In the rows, 128 means zero.
The rows below fall into families. The same turns and mirrors carry the whole set onto itself and the rows of a family onto each other. For each named row, which other rows are in its family? Write them in the order they are listed.
These 30 rows form 5 families of 6 rows each.
k657: [108 138 112 149 101 157 170 152 116 119 103 136 146 130 116 104 140 103
 147 110 125]
k572: [109 103 118 137 111 142 145 161 119 140 104 106 152 134 133 143 157 126
 149  94 100]
k458: [132 141 127  99 139 177 155 138 160 141 146 120 115  89 142 120 132 152
 119 133 132]
k919: [111 144 100 134 101 150 157 143 106 112 122 136 155 145 131 122 132 101
 134 103 125]
k368: [116 123 102 149  94 102 133 142 115 131 112 153 142 134 113 131 129 105
 145 123 134]
k971: [118 115 113 134 123 140 137 158 122 126 111 104 161 123 103 140 133  98
 164  95 106]
k93: [105 132 114 153  91 126 148 159 113 145  93 145 146 134 126 123 138 108
 156 123 136]
k202: [141 120 130 104 159 141 122 145 154 134 137 120 119  79 126 167 138 152
 127 133 120]
k387: [114 119 118 154  81 119 139 147 139 139  98 130 146 150 122 132 151 134
 134 132 130]
k469: [132 141 133 116 117 135 128 134 158 164 128 130 110  93 139 137 124 162
 125 160 142]
k692: [116 130  96 130 103 149 161 146 112 108 128 140 140 135 121 113 127  89
 132 105 131]
k436: [128 126 133 112 181 136 125 142 131 145 122 121 110  83 137 163 123 129
 148 120 130]
k68: [133 141 139 111 122 145 120 132 149 154 137 133  99  94 144 148 118 159
 141 154 143]
k274: [136 147 132 127 149 120 123 130 152 139 121 145 103  99 126 145 114 135
 130 155 161]
k75: [137 141 152 113 150 169 146 156 131 132 153 113 106  91 129 116 136 144
 118 131 130]
k479: [134 123 134 105 155 149 127 141 155 151 142 132 113  85 140 155 139 164
 156 123 129]
k235: [113 125 102 147 123 129 150 145 113 122 113 140 165 136 119 142 147 117
 154  87 108]
k138: [133 139 134 101 142 178 148 125 156 129 145 128 105  92 140 137 127 156
 133 135 138]
k225: [146 138 125  99 143 168 136 150 152 123 147 119 110  89 139 151 121 140
 109 142 132]
k327: [129 119 131 110 154 145 133 146 155 168 131 120 124  80 143 154 140 163
 143 121 117]
k205: [113 139 103 144  92 109 130 146 110 131 118 146 156 143 122 126 140 113
 151 116 129]
k940: [113 106 100 142 130 128 151 150 110 125 113 139 151 123 118 147 138 102
 154  85 109]
k308: [109 119 114 136 100 116 131 140 132 136  96 126 160 143 106 144 133 101
 149 132 147]
k383: [103 117 113 143 120 135 156 159 114 137  99 135 157 122 118 122 158 109
 167  96 119]
k589: [122 113 155 115 168 139 136 148 130 159 126 122 119  93 135 158 150 155
 129 131 137]
k257: [127 136 103 137 102 158 155 163 144 114 121 127 154 146 112 119 120  92
 142 113 141]
k24: [143 133 128 101 132 132 113 148 155 141 141 133 112  93 135 155 130 147
 118 159 147]
k592: [141 150 124 104 163 161 140 148 146 119 149 128 103  91 133 118 118 119
 132 127 147]
k614: [121 127 110 132  89 161 157 165 136 118 128 117 144 146 129 101 152 118
 132 108 122]
k760: [141 142 150 136 134 136 135 159 149 152 136 143 107 107 133 137 128 158
 116 156 156]

Same family as k971: k75, k308, k589, k257, k760
Same family as k657: k93, k202, k225, k383, k24
Same family as k274: k572, k387, k436, k592, k614

The rows below fall into families. The same turns and mirrors carry the whole set onto itself and the rows of a family onto each other. For each named row, which other rows are in its family? Write them in the order they are listed.
These 16 rows form 4 families of 4 rows each.
k820: [130 147 112 136 123  99 138 125  90  77 155 133 114 103 117 129 153]
k450: [134  97 123  91 102 106 107 131 135 105 122 102 138 117 125 119 130]
k880: [139 155 112 130 139 117 143 113  91 104 154 134 113 113 114 116 172]
k419: [150 114  95 147 135  99 158 139 151 125 106 136 157 120 100 116 125]
k178: [154 110  88 152 146 114 166 124 145 113 110 135 152 112 106 117 140]
k165: [125 141 101 140 135 124 126 106 114  70 160 152 119 110 118 125 160]
k142: [150 120  86 125 151  96 147 143 124 132 114 151 165 107 115 112 135]
k227: [169 113 106 144 138  99 152 145 148 113 124 153 160  98 103 111 136]
k457: [120 142 133 150  92 123 100 139 136 123 112 168 113 109 101 107 133]
k112: [121 142 126 152 115 118  99 126 146 145 100 152 105 125 111 111 143]
k587: [126  79 117 107 113 118 124 123 117 105 120  96 133 102 127 116 134]
k886: [133 148 121 126 116 125 133 114  94  89 158 134 113 101 116 114 176]
k708: [117  92 106  98 113 110 100 111 127 111 114 120 134 104 137 137 146]
k560: [120 141 119 141 125 132  91 140 138 124 121 167 123 129 106  86 123]
k835: [132 155 134 159 117 112  98 134 145 133 120 158 112 124 101 105 147]
k116: [128  88 123 104 116 136 106 116 121 112 119  98 126 117 124 103 138]

Same family as k112: k880, k178, k116
Same family as k886: k419, k587, k835

The rows below fall into families. The same turns and mirrors carry the whole set onto itself and the rows of a family onto each other. For each named row, which other rows are in its family? Write them in the order they are listed.
These 30 rows form 5 families of 6 rows each.
k254: [ 96  65 135  72 134  89 157 125 157 122 164 112]
k997: [126 108 107 130 142  76 133 161 132 121 135 106]
k121: [ 98  77 111 122 138  80 158 146 141 146 163 126]
k792: [106 109 115  85 161  69 120 127 150 104 141 127]
k187: [105  71 126  91 156 116 145 103 135 135 166 141]
k968: [114  58 139  95 121 105 145 121 150 143 175 134]
k633: [ 81  76 128  89 136  70 137 155 156 112 141 122]
k998: [149 101 129 109 164 125 116 117 120 106 141 119]
k741: [135 102 132  86 142  80 121 147 148  86 131  90]
k426: [101  74 130  88 123  68 137 134 166 129 165 133]
k91: [123 101 126  93 128  58 112 149 161 108 143 118]
k66: [120  53 142  83 133 126 156 118 140 126 169 111]
k217: [145  99 113 144 143 103 136 153 116 124 138 105]
k634: [134 117 121 102 167  92 108 129 134  96 133 117]
k771: [102  97 105 123 143  61 143 160 144 132 146 117]
k306: [114  67 114 129 135 108 163 135 127 152 164 124]
k993: [ 83  54 135  91 131 102 152 136 146 131 158 130]
k782: [ 88  86 117  80 160  83 137 114 152 124 157 140]
k776: [140  94 136 114 140 108 112 156 123  91 120 101]
k715: [154 106 132 109 132  82 105 151 143  97 133 107]
k756: [169  86 140 118 128 121 115 135 128 110 146 108]
k907: [145  62 142 113 123 131 135 120 132 133 167 122]
k979: [148  66 145  96 138 138 141 120 126 112 151  97]
k720: [141  79 118 142 140 121 147 139 117 139 151 110]
k318: [156  91 139  98 143 116 124 138 134  93 135  86]
k814: [111  96 129 100 137  74 116 164 143  94 121 109]
k28: [143  72 144 117 137 138 128 139 114 109 135 106]
k2: [114  51 143 109 131 135 148 131 124 130 156 122]
k462: [133  80 130 102 159 137 132 104 118 125 159 128]
k769: [104  87 129  72 138  67 138 140 163 101 146 104]

Same family as k968: k426, k91, k715, k756, k907
Same family as k993: k633, k776, k814, k28, k2
Same family as k998: k792, k187, k634, k782, k462

The rows below fall into families. The same turns and mirrors carry the whole set onto itself and the rows of a family onto each other. For each named row, which other rows are in its family? Write them in the order they are listed.
These 27 rows form 9 families of 3 rows each.
k804: [122 120 167 136 109 137 131 157 132 129 154 102 119 167 160 137 152 131
 100 148 123 115 151]
k557: [129 132 144  96  79 128 157 170 118 138 127 124 144 145 122 132 126 151
 118 140 175  82 142]
k201: [156 110 161 117 142 130 146 145 125 126 105 113 116 104 130 138 119 165
 104 168 118 140 127]
k879: [137 126 154 116 143 185 170 127 140 119  99 140 106 127 155 125 156 128
  98 138 126  99 162]
k356: [155 114 155 122 140 131 156 146 125 124 107 118 110  97 128 128 114 159
 106 168 118 140 126]
k32: [150 109 167 126 137 131 154 150 124 130 106 116 111 106 126 128 117 160
 110 171 113 139 129]
k824: [142 114 146 155 127 132 161 167  97 164 136 115 129 139 129 110 112 130
 107 140 120 109 168]
k999: [128 158 141 103 105 157 137 152 116 138 127 134 137 154 116 107 137 160
 131 167 142 113 199]
k522: [132 142 146  92 121 104 130 135 129 110 103 114 122 111 142 104 154 132
 143 114 138 116 125]
k288: [139 127 157 113 144 185 168 128 140 119  98 138 110 130 156 129 159 130
  96 138 126  97 163]
k300: [175 158 138 100 105 148 143 102 127 123 120 135 133 111 114 141 167 127
 112 142 146 134 125]
k467: [154 144 182 112 104 151 131 124 119 142 114 124 142 143 104 141 183 133
 122 149 128 129 143]
k987: [141 127 151 112 145 184 167 127 141 116  99 139 110 128 157 129 156 130
  96 137 127  98 161]
k946: [175 135 116 110 137 139 150 117 122 131 148 135 110 172 125 123 167 164
 111 123 154 110 142]
k685: [145 161 116  83 113 152 129 136 118 124 128 134 143 146 128 123 137 164
 121 161 155 118 188]
k761: [163 112 129 123 144 128 136 153  98 151 133 106 149 147 145 145 121 149
  93 129 135 113 159]
k270: [124 137 136 148  96 140 160 147 138 120 162 120  94 132 156 109 128 108
 102 150 130 120 139]
k737: [123 142 152 105 114 107 140 141 129 115 105 118 113 108 135  91 148 125
 149 119 130 116 129]
k111: [162 143 119 134 123 143 174 124 124 138 154 148  89 156 113  92 153 147
 121 133 146 111 144]
k342: [155 127 151 132 128 142 154 135 117 149 147 132 105 186 113 107 172 159
 124 134 137 105 155]
k510: [127 138 140 103  75 131 164 170 120 139 129 129 136 139 120 124 121 144
 119 143 175  82 140]
k638: [137 169 113 102 101 157 153 140 119 127 134 143 126 131 120  99 123 151
 127 165 151 119 186]
k845: [144 133 120 115 114 135 132 130 140 108 157 110 117 139 171 146 139 129
  84 138 145 121 131]
k11: [134 138 132  93  79 129 160 165 120 134 128 127 139 136 124 131 121 147
 115 140 180  85 137]
k519: [121 136 164 101 119 105 128 144 126 120 102 111 123 122 137 103 157 133
 150 118 128 114 133]
k921: [163 126 101 136 130 130 164 145 103 144 141 124 126 114 140 118  98 129
  94 131 141 117 149]
k705: [150 156 163 131  90 156 162 122 125 137 119 143 116 113  97 111 161 112
 128 153 128 131 137]

Same family as k510: k557, k11
Same family as k288: k879, k987
Same family as k270: k804, k845
Same family as k300: k467, k705
Same family as k522: k737, k519
Same family as k32: k201, k356
Same family as k999: k685, k638

The rows below fall into families. The same turns and mirrors carry the whole set onto itself and the rows of a family onto each other. For each named row, which other rows are in its family? Write them in the order they are listed.
These 32 rows form 4 families of 8 rows each.
k378: [110 139 150 132 164 176 101 153 126 147 136 149  83 149 129  79 132 152
 146 110  93 146 151 130  83 163 122 138 113 145]
k347: [138 125 115 126 153 139  85  99 120 114 131 133 138  94 104 131 129 121
 111 135 131 129 151 126 128 144 163 108 152 148]
k239: [102 116 144 113 158 164 117 150 159 146 121 134  80 122 149 108 125 140
 119  78  88 122 133 152  90 140 127 127 122 132]
k807: [108 145 124  90 141 105  95 106 123 140 110 128 159 117 112 125 141 137
 108  93 107 139 176 135 125 158 125 111 148 134]
k763: [ 88 113 151 130 178 169  97 149 108 163 141 165  75 137 123  96 133 149
 137 107  89 145 153 123  90 149 126 134 123 132]
k894: [115 145 133  89 135 116 102 107 129 134 112 123 159 128  96 120 130 129
 109 102 118 122 171 125 124 162 137 100 153 144]
k454: [103 134 138 119 151 149 134 145 118 145 143 161  90 106 136 145 152 143
 109 112 114 136 110 156  74 124 131 140 143 126]
k768: [106 112 133 119 153 148 110 143 148 155 130 135  79 110 162 106 139 131
 123  70  93 113 125 150 100 137 132 128 139 131]
k136: [157 134 117 106 141 134  91 101 130 111 135 146 149  93  90 119 126 132
 118 128 136 122 154 126 117 142 154 105 151 148]
k726: [129 116 127 113 154 166 115 149 118 139 164 159  75 109 118 115 125 162
 135 115  91 148 153 140  49 126 148 128 133 112]
k105: [128 123 125 116 170 156 126 132  98 139 160 146  69 116 101 116 129 163
 144 114  79 138 148 130  53 131 137 117 133 115]
k830: [ 92 146 129 120 130 150 137 146 116 130 156 158  98 105 136 131 156 144
 118 110 107 138 114 158  74 128 142 127 146 106]
k977: [ 99 143 139 116 139 158 135 153 138 137 146 152 100 101 132 126 142 142
 107 103 112 143 128 161  63 127 138 144 143 119]
k580: [ 97 121 147 119 160 176 102 160 123 144 136 157  76 149 131  86 125 151
 139 110  98 148 157 130  75 143 129 131 113 131]
k864: [133 131 137 107 169 115  96 116 118 122 142 155 156 158 118 109 136 135
 151 112  86 111 172 121 138 162 131  93 140 124]
k374: [ 89 126 148 133 172 170 101 158 112 144 132 149  83 135 126  82 132 145
 155 107  96 142 153 128  89 146 115 141 125 153]
k49: [121 115 142 121 153 157 116 152 154 157 121 131  90 125 156 114 135 133
 125  76  94 109 135 158  87 155 131 131 135 129]
k694: [148 123 118 113 142 139  97  96 116 112 132 142 137  80  97 130 136 135
 104 126 130 134 159 120 124 143 154 104 149 131]
k265: [139 122 121 121 159 170 119 131 113 141 157 157  69 117 101 111 123 153
 139 117  94 146 149 142  53 143 161 117 126 115]
k712: [165 147 123 116 151 123  89  99 101 130 172 163 144 144 118  94 140 129
 129 120 120 116 163 111 111 131 132 103 142 139]
k677: [139 122 146  90 156 127  79 114 131 126 128 149 164 147 116 106 139 145
 148 114 100 114 174 123 128 159 135  89 133 122]
k324: [ 98 116 142 118 158 158 105 149 138 160 127 137  73 121 147 122 130 146
 116  80  85 117 120 146 109 141 125 134 131 137]
k516: [100 147 129 125 122 147 138 152 126 140 148 153 100 109 131 134 146 134
 113 112 109 146 131 165  65 142 154 132 143 118]
k478: [163 153 139 111 145 120  75  93 102 121 171 165 134 137 113  93 138 137
 111 118 116 123 146 105 107 131 148 108 125 152]
k600: [146 131 163  98 183 127  89 117 117 120 138 156 161 154 115 111 145 151
 149 113  92 111 159 135 129 156 137 100 135 124]
k585: [164 143 131  98 139 122  72  99 117 128 158 170 150 136 107  85 138 141
 132 120 126 128 159 108 103 140 138 106 133 141]
k577: [146 121 150  87 174 127  89 111 121 124 125 162 157 142 126  96 140 152
 147 111 100 115 168 137 133 153 118  93 128 131]
k619: [125 121 128 119 166 152 111 136 103 155 163 168  76 110 108 128 131 155
 141 117  77 148 144 140  55 120 142 130 124 121]
k484: [118 145 119 102 154 113 107 106 119 134 120 114 149 137  93 124 135 124
 114  91 113 123 164 124 139 161 133 111 161 136]
k931: [111 144 129  95 156 106  95 110 117 147 117 112 156 137 105 130 133 137
 110  96 103 136 170 133 120 163 137 112 163 147]
k599: [157 137 111 129 147 133  99 103 127 118 150 132 143 102  97 125 137 123
 118 130 128 128 144 122 134 140 145 107 162 150]
k167: [166 148 138 103 137 130  80 102  95 118 161 167 136 126 106  85 137 153
 119 116 121 134 160 109 113 129 128 102 123 155]

Same family as k585: k239, k894, k136, k726, k977, k580, k677
Same family as k454: k763, k864, k712, k324, k619, k484, k599

